Each path below is one point turned by a fixed rotation once a step. After each direction that follows a path, write how fast that rotation turns it, in degrees per step (0 if it stays still).
Each turn is a multiple of 5 degrees from 10 to 175, or 0.
Each row of a path follows its step; steps can be skipped.
path 1
step 0: [  2 -23 -52  -4 -24   0  -7 -47 -12 -17 -24  22  19 -20 -38   6 -32  28
  23   6 -39  11 -10  -8   9  11 -21 -59   6 -22   3   3 -12  53 -40  21
  -6  -1  -8 -13  42   3 -30   9   4  -8 -18]
step 5: [ 20  12   5  11 -26   7 -43 -19 -21 -59   6  21  31 -26  -5 -33 -14  20
  18 -17  -9  -3  26  13 -30  28   5 -10  11  60  25  -6 -34   3  10  16
  16 -12 -24 -28 -36  17 -21  35  21   0 -28]
step 6: [ 16  -3   6  22  -6 -40 -83  -3 -18  -3  45  38  14 -32 -29 -17 -11   9
  -1 -17 -15   0  25  19  -9  32 -37   1  -2  12  -2 -11 -17   3 -41 -11
 -31  45  16 -19  17   7 -29  -9  15  15  15]
step 7: [ 23  22   2   8 -57   2 -50   9  32 -25   6  29  25  33  12 -53 -17  -1
  14 -15 -40   7 -29 -34   2  47  -7   2   1  -8 -28 -24 -31  14   4 -36
 -20  23   3 -16   7 -20  -2 -10  16 -16   2]
step 10: [ 14  14   0  -6 -43  32 -20  13 -16 -10 -35  14  26  -4   9  10 -41 -32
  50   4 -30 -32 -24 -32  -4  40  -8  13  32  16  16 -52   1  31 -23  -7
   2   9  43  18  27  13 -17   0   0 -16 -22]
step 13: [ 14   8  10 -10 -24  45   0 -16 -24 -19 -19  25 -21 -26   6 -17   8  21
   4  17 -18  -6  24 -22 -20  31  -4 -13  24  -1  10 -31 -78  31 -29  13
  16   8   9  10  48 -19   4 -17  24  -1 -56]
step 15: [  5 -14 -24  -5   9  17 -32 -37  29  -5 -33  55  49 -31   7 -22 -14 -13
 -16   6  -3   3  20  15  14  28 -20 -33  47  36 -25 -19 -39   9   5 -31
 -18  22 -36  19  12   1 -32  -3   2  11  17]
step 16: [ 22  20  -8   9 -30  18 -11  -9  25  13 -12   3   2 -46 -23 -38  -1   0
 -30 -37 -32 -12  30  -3  35  32  20  -7   2  11   5 -54 -20  28 -35 -19
 -14   8 -35 -29  62   4  17   8  -1  -5 -13]
Directions:
[  1  12 -10  12   4   6  -4   2   9   2  16  -1   5   8  -7   1  -4  -4
   8  -2  -3  -6  -1   7  -3   3   5  -6  -5  -7  -8  -2   5  -5  -3 -14
  -6  -3   5  -7   1   4   3  13   7  -4   2]  35
[ -2  -7   3   7  -6  -4  -4  -3  11   0  -6   3   8   3   2   4  -3  -2
  -1  -2   4   7 -13  -4   8   2   1  -6   8   0  -2  -3   0 -11  -1   3
   9  11   9   5 -13 -13  10  13   1   7  -5]  140
[ -5   5  -9   1   5   4   9  14   8  -1   0   2   8  -3   8  -1   1   1
   2  -9  -8   3   5 -14  -3   7   0   2   2  -2   1  12  -2   2  -1  15
 -19  -3   8   0  -6  -6  -1  -1  -3   1  -3]  110
[  3   0  -3   2  -8  -7   3   7  -9  -9   8   2   9   2   1  -9   4  -1
  -7 -18   2   2  -2   5   5   2   0   7 -10  11  -5   7   9  -1  -3  -6
  12  -1   5  -9  -5  -6  -9  -9   5   6   0]  25
[-16  -4  -3  -7  -1   3  -2   1   1   1  -3   1  13 -10 -11   3  -2   6
 -11   8   4   6  -4  -9  -5   3   5   2 -11  -7  -9  -6   2  -2  -2  -8
  -4  10   8   7   9   4  -6  -8   4   4  -1]  120
[ 10   8   8   3   4 -10   2  -8  12  -5 -11  -1  -7  -4  -5  -3  -2  -7
   0 -12  -1  -2 -10  -3  -2  -8   8   1  -6   3  11   1   5  -4  -4   4
  -7   2  10   2  10  13  -3  -1   6   9   3]  175
path 2
step 2: [-22   6   8 -54 -11 -11  18 -46   8  11 -24  -3  -1  -4  14  -3 -12 -12
   5   4  29  35  15   1 -14   9  22  30  27  -1  -4   4  39  11   0 -16
   1 -26 -54 -18  -3  14   3   3   9  14 -15]
step 4: [  3  -5   5  17 -14  -2  -5  11 -18 -29  35 -29 -42  -3  14  -1 -17   0
 -16  22  15 -20 -14 -31  12   9 -19 -17   8 -42  10  45 -18  -7 -13  -4
   8  33  -2 -11 -20 -22  26 -38 -17   6   3]
step 6: [-21   5 -29 -21   5  16  30  -3   0  22   7   8  19 -22  36 -17  -5   3
  35  14  -7  40 -10 -16  19 -19  24  16  49   3 -10  -6  41   7  29   1
   1 -33 -26  -6   9   8  15   6 -12  -2  -9]
step 8: [ -2 -19  10  25 -15  24 -15  25  -9   5  -7   7 -35  24 -16  10 -16  20
  11 -10  37 -47  23 -15   2  10 -14  -2  20 -25 -15  29 -13  -3   2  10
  24  45 -28 -24  -8  10  36  -8  -7   9  20]
step 13: [-40   0  22  -4  -9   2  -7   9   1  -1  -1  22 -25  -6  31 -15   2  26
 -24  31  11 -19  -5 -21   9  -7  -1  -1  13 -38   4   9   7 -22  20  33
  24  -4 -13  30  -3 -52  11 -31 -20 -34   6]
step 14: [-11  -7   3 -24   6 -31  42  16  -4  15 -16  13  21 -12  27 -13 -16  42
  -2  24 -28 -18 -32   3  12  -9  17   9  22  34   8   8  22  16  46   4
  12 -16  -8 -13 -11  13  -2  18 -28   1  24]
step 15: [ 16 -10 -48  -8   0  12  26 -23  14   3  13  -4 -13   3   4   0 -12  12
   1 -15  40   8  -1   4  34 -45  28 -15  19  15 -12   9  -7  -1  22 -21
   3 -15 -31 -33  34  45  14  -4  -4  13  -9]
step 17: [-23  32  47   2  -8   9 -19  13 -13 -10  -8  16 -18 -22   9   6  -9  -4
  13  27  26 -24  38 -23  -8   2 -13  40  -6  -9   8  -7  -7 -13  14   5
  47  26 -17   2  12 -20  23 -24 -38  -5  -1]
Directions:
[ 10  -6  -8   2  -5   1   1   7   2   0   2   1  14  -2   3   1  -9   6
 -14  13  -4   2   2   2   7   7   2   7  -6   4  -9   3  -5  -3  12 -16
 -10   4   3  -4   0   5   6  -3   2   6  -6]  95
[  0  12  -4   8  -4  -3   3   1   0  -3   4   3  -4  10   6  10  -2  -1
  -2   1   3 -14   9 -11  -3   3 -14  -1 -13  -9 -14   3  -4   6   1  10
   3  -1   8   1  -6  -6   9   1  -1   0  -5]  85
[ -4   7   0   3  -4   2  -6  -3 -22  -5   3  -2  -1  11  -2 -10   0   1
  -2   7  -4   1  13   0  -1   1 -12   2   3   4   8   2   3  -6  14  -2
  -5 -11  -7   5   6  -5  -4   4   5   0   9]  90
[  5   4  15   2   8   8   6 -13   5  -2   1  -3  15   0  -3   0  -5   1
  -5   3  -8  -1   1  -9 -10  -5  -2   0   2   6  -2   0 -17  -2   3   3
  15   2  -1  -2  -1   9  -2   5   7  -5   8]  155
[  5   2 -13 -12   2  -1  -2   0   6   1   4   5   0   6   4   8   6  -7
  -6  -8 -13  -3 -14  -2   6   9  -6   1   2   0  13   0  -7  -6  12   7
  10   0  -5  -5   3  -7  -2   2  -6   9   3]  80
[  0  13   5   2   1   0  -2 -10   5  -1 -18   0   3   3   4   1   0   0
  -7   4 -15   5   6   7  11  -4  -1   9  10 -11  -4  -7   8   7  -1  -1
  -1   8  -2   8   1  -2   0   1 -13   2  -3]  95
[  0  -8  -3   0   1   1   6   8  -7   5  -4 -11  -1  -3  -6   0   4   4
  12  -4 -18  -7   3  -3  -3   7   0  -5   7   4  -5  -1   3  12   7  -4
   1   7   0   4 -20  -2  -2   6   6   9   2]  170
